Rows are one point carried round by a steady rotation, each followed by how many ticks it has turned.
The counts run from 0 to 656.
[  2   2  58  -2  11   4  30   7 -35 -30  -5 -46  -6  23 -25  -7  36  17
  -8 -16 -24  31  46 -28   2  19  -4  55   9  33  33  -7   2  21 -33  32
 -18   9  22  29 -24  -4   2] | 167
[-60 -16   5  11 -31 -26  15  -9 -11  -9  37 -20  28 -46 -51 -28  53   6
  -7 -16 -28  -9  -5 -18  36   1 -14  23   7  52  10 -26  -2  26  26  -4
   1 -29  18  14  -3   7 -16] | 622
[-49 -33  12   8  -1 -38  17  -3 -34 -17  56 -26  14 -13 -33  -3  39   9
  -4 -43 -22  22  10 -20  10   8  10  40  28  47  12 -36   0  24  47  -7
  10 -30 -22  -8   9  -3   0] | 625
[ -7  10  -4  -5  37 -17  -9   0 -48 -14  14 -50  11   8 -31   1  20  -6
  -3   8 -52  37  15 -13 -29  71  -4  28  28  31  24  21   9   5   4  23
   0 -32  16  39 -17  17   0] | 641
[-23  38  29   0 -15  20  50   2  22  -7  14 -45   2 -32 -22  -6  40  -9
 -16  -3 -31   9   9   0 -16  39  24  42  13  37  34 -10  11  -3 -47  24
   1 -20  13  26 -23 -28 -25] | 575
[-24   1  34  26 -14  11  31  15  10 -25  -5 -53 -17 -14 -18  21  50   5
  -1 -18 -13  20  22 -11  14  13 -13  34  10  53  49  18  -7  17 -27  42
 -23   3  14  21 -13   2 -38] | 275
[-36  -2  12   7 -22  13  65  10  17 -17  10 -44   4 -13 -35  12  39  10
  18 -34 -25   3  -4 -17  -8  17  28  40  10  38  41   2 -22  24 -22  17
  24 -51   1 -13 -10 -15 -43] | 46
[-15 -18 -14 -23  15 -16   8   0 -37 -17  13 -18  -4   7 -25  -9  55  17
 -15 -17 -22  25  11 -28  -7  49   4  17  60  20  36  38   7  26  29  17
 -22 -60  12  19 -26  11  -5] | 113
[ 24  13  14  -7  19  23   1   3 -50 -18 -14 -27  25   3 -34  11  17  -6
 -28 -27 -34  32  17 -18   4  53 -14  44  10  51   6   1 -44   6  -9  31
  29 -27  -4  12 -14 -24  -1] | 29
[-26   6  -1 -15 -18 -38  -7  19 -24 -12   9 -29 -10 -44 -29  25  45  -3
  10  -8 -36  15  18   0   3  42   3  11  43  59  33  33   3   9  15  25
 -34 -12  31  20  -5  29 -18] | 413
[-16  21  18   5  34 -35 -12   7 -45 -21  29 -62   7  10 -17   8  33   0
 -25  14 -40  30  35 -21   5  55  -4  20  12  56   6   9  11 -10   8  24
 -20  -7   4  24  11  15   3] | 304
[-38  17  -4   0  -1   9  29  -7   3 -24  11 -32  23 -26 -53 -39  39 -17
  -8 -15 -49   4  -4 -18 -23  41  11  11 -11  10  18   8   1  32 -10  -9
  12 -68  24  51   1 -12 -23] | 347
[-32 -13  19   8  17 -31  -7  -3 -64   8  22 -26   2  -8 -32  -1  18  -4
  21 -24 -55  34  20  -1 -13  61   9  46  15  30  28 -18   4   3  12  16
   5 -14  13  16 -22  29   8] | 634
[ 19  34  42  -6  -3   2  19  -7 -22 -30  12 -40  20  -8 -36  16   1 -13
 -31  -5 -43  32  22 -30 -15  26   9  57  -9  27  32  -6   8   6 -12  30
  -9 -15  14  56 -16 -51  -9] | 471
[ -5   9  18  -1   5   4  34  19  -6 -29  12 -41  -2  17 -43  10  45 -13
  -1 -52  -1  -4   8 -32   4  34  29  36  -6  25  34   0 -39  18   8  10
  12 -57  -9 -24  23 -36 -25] | 151
[-32 -17 -20 -10  -5 -11   9  12 -16 -33  33  10  -3 -34 -43 -21  42 -22
 -20 -39 -28   4  12 -18  19  41  23  11  14  38  16  17  -2  31  30 -28
   5 -56  23  25  -1 -18  21] | 118
[-21 -21  22  17 -13  -2   4   6 -46 -21  36 -42  24 -11 -28  30  42   7
 -25 -21 -20  20  -6 -18  24  18  -3  32  19  53  25 -27 -34 -21  33  29
 -20 -23 -27 -34   9  -9   8] | 90
[ -8   5  20  29  10  18  36   6  16 -31  10 -51  17   2 -39  10  33 -10
  -7 -38 -18  20   5 -39  -9  15  -9  35 -17  11  44   7 -15  40  12  23
  18 -52  -5  24   1 -38 -56] | 43
[ -6 -16   3  13  10   0 -18 -13 -55  -8  10  -4  41 -11 -48  -4  34  -1
 -21 -33 -28  23   6 -34  22  37 -31  50   8  39  13 -15 -32  29  50  21
  20 -22   1  17 -18 -13  -6] | 326
[-20 -17  13  30  13 -16  -7   0 -52   8  37 -34  -1   2 -24  11  30  -7
   2 -30 -32  35  11  -7  23  44 -14  45  10  44  44 -20 -20 -18  20  46
 -13  -7  -4  -6 -30  23   2] | 98
[-11 -12  43  14  22  16  29  14 -25 -39  12 -19   3  33 -46 -12  39  -4
 -12 -46  -1   3  30 -50  23  20  19  40 -18  26  22 -10 -27  18  -5  -2
   7 -30  11  -1  12 -30  10] | 158
[ -7   6 -18 -19 -32  -1   1 -17 -52   4  14   2  37 -41 -49  -9  35  15
 -20  -5 -26  -9  -4 -29  37  17  -6  39  22  51   4   4 -38  31  23  21
  17 -31  26  -8 -45  -1   7] | 323
[ -5  15  18 -19 -38  13  59 -15  -1  -9  25 -16  17 -14 -47 -19  40   8
   5 -19 -22 -20  -7 -41  -6  -4  24  45  -3   2  48  -9 -11  35  -9  27
   0 -44  23   8 -28 -26 -29] | 48
[-58   0 -10   9 -25 -22   2   4 -36 -17  16   3  20 -51 -40  25  33  -1
 -23 -12 -25 -21  -2  -7  28  42  18  21  16  80  -3  21 -14   9  24 -15
   7 -28  32 -17   6  -1   3] | 422
[-15 -23  17  11  24   1  29   6 -29 -47  61 -60   4  17 -16  -9  26   7
 -36  -1 -32  33  23 -35  39   3 -11  33  -1  34  33 -15   6   2  -2  16
  -2 -15 -11   4 -13  -8  35] | 502
[-26 -24  42   3 -12  -6  21  -1 -18 -27  64 -29   3 -12 -29 -30  53 -14
 -20 -31 -18  17  14 -24  33  13   5  30 -13  21  40 -41 -13  -9  12   7
 -32 -29  -3  -9  13 -11  31] | 394
[-19  30  28 -28  -8 -16  38   6  10 -42  44 -33   4 -11 -35  -5  38  -2
 -20 -12 -10 -18   8 -32  -8   9  49  27  -8  28  30   0   4  12   5 -10
 -15 -52  14   4  33 -39  -5] | 585
[  8  20 -26  11  22 -22  -6  -1 -36  -7  44 -32   3  -5 -35  11  -3 -37
 -15 -14 -42  19   9 -19  -5  77   6  25 -14  11  50  22   1  -5  30  38
  -6 -35  17  18 -28 -11  -2] | 540
[-26  15   5 -24 -35 -16  22   6   4 -46  42 -51  29 -49 -37  12  31 -13
 -34  20 -38  -1   2 -10  20 -10   3   3   4  51  33  15  -6   0   8  20
 -27 -30   7   3  16 -10  -6] | 79
[-40   6 -23  28   2   4  47 -10   8  -8  37 -26   5 -21 -35 -22  13 -23
  -1 -23 -48   6   2 -10   8  52  16  34 -14  29  41  -4  16  25 -13   5
  45 -36  26  23 -40 -17 -11] | 339
[  6  37   4 -16 -25  13   4   1 -36  10   4   2   2 -43 -30  14  11 -21
 -13 -20 -47  17  15  13   8  66  23  47  19  55  19   7 -19  -9 -18  26
   6 -14  29  22 -42 -23  10] | 131
[-61  -6 -25  16  -4 -12  24   9   5  -3  35 -48  -8 -29 -25 -18  55 -11
   9 -14 -38  11   3   4  24  54  -1   3  20  39  46  17   4  15  -9  16
   6 -39  16  10 -25  32 -11] | 108
[-35  -9  61   2 -20  22  33   5 -11 -20  -4 -29  11 -17 -53 -23  59  -7
  23 -40 -31   5  -3 -13  -1  12  22  34  -6  28  28 -27 -29  16 -29   1
  -4 -35  19   4   9   0 -12] | 54
[-59  -3  42  15 -33 -14  35  -7  10 -26  28 -17   6 -37 -40  -5  62  10
  -9 -12 -14 -20   5 -30  21  -4  12  27  -2  53  16 -15   8  15   3 -10
 -23 -21  27  10  14  -8 -19] | 285
[-13   0  47   2  -3  13  24  23 -19 -29   3 -32   0 -13 -25  26  14 -14
   2 -46 -40  42  30   4  -6  38  30  54   7  57  15 -12 -14   7 -37  -1
  32  -5   4  19  -1 -38   1] | 466
[ -9 -16 -18 -16  -7 -29   2   8 -56 -17  13 -15  18  -5 -40  31  28  16
  -2 -33 -17   4  13 -29  24  24   9  35  42  56  16  24 -27  30  42  20
  15 -39   1 -28 -14  -7  -4] | 320
[-13 -18 -10 -24   6  -8  -3   6 -17 -25  22 -10   6 -40 -35 -25  48 -31
 -22 -51 -29  29  22  -9   7  44   4  11  24  31  10  -1 -10  23  36  -7
  -3 -59   0  28  14 -15   6] | 119
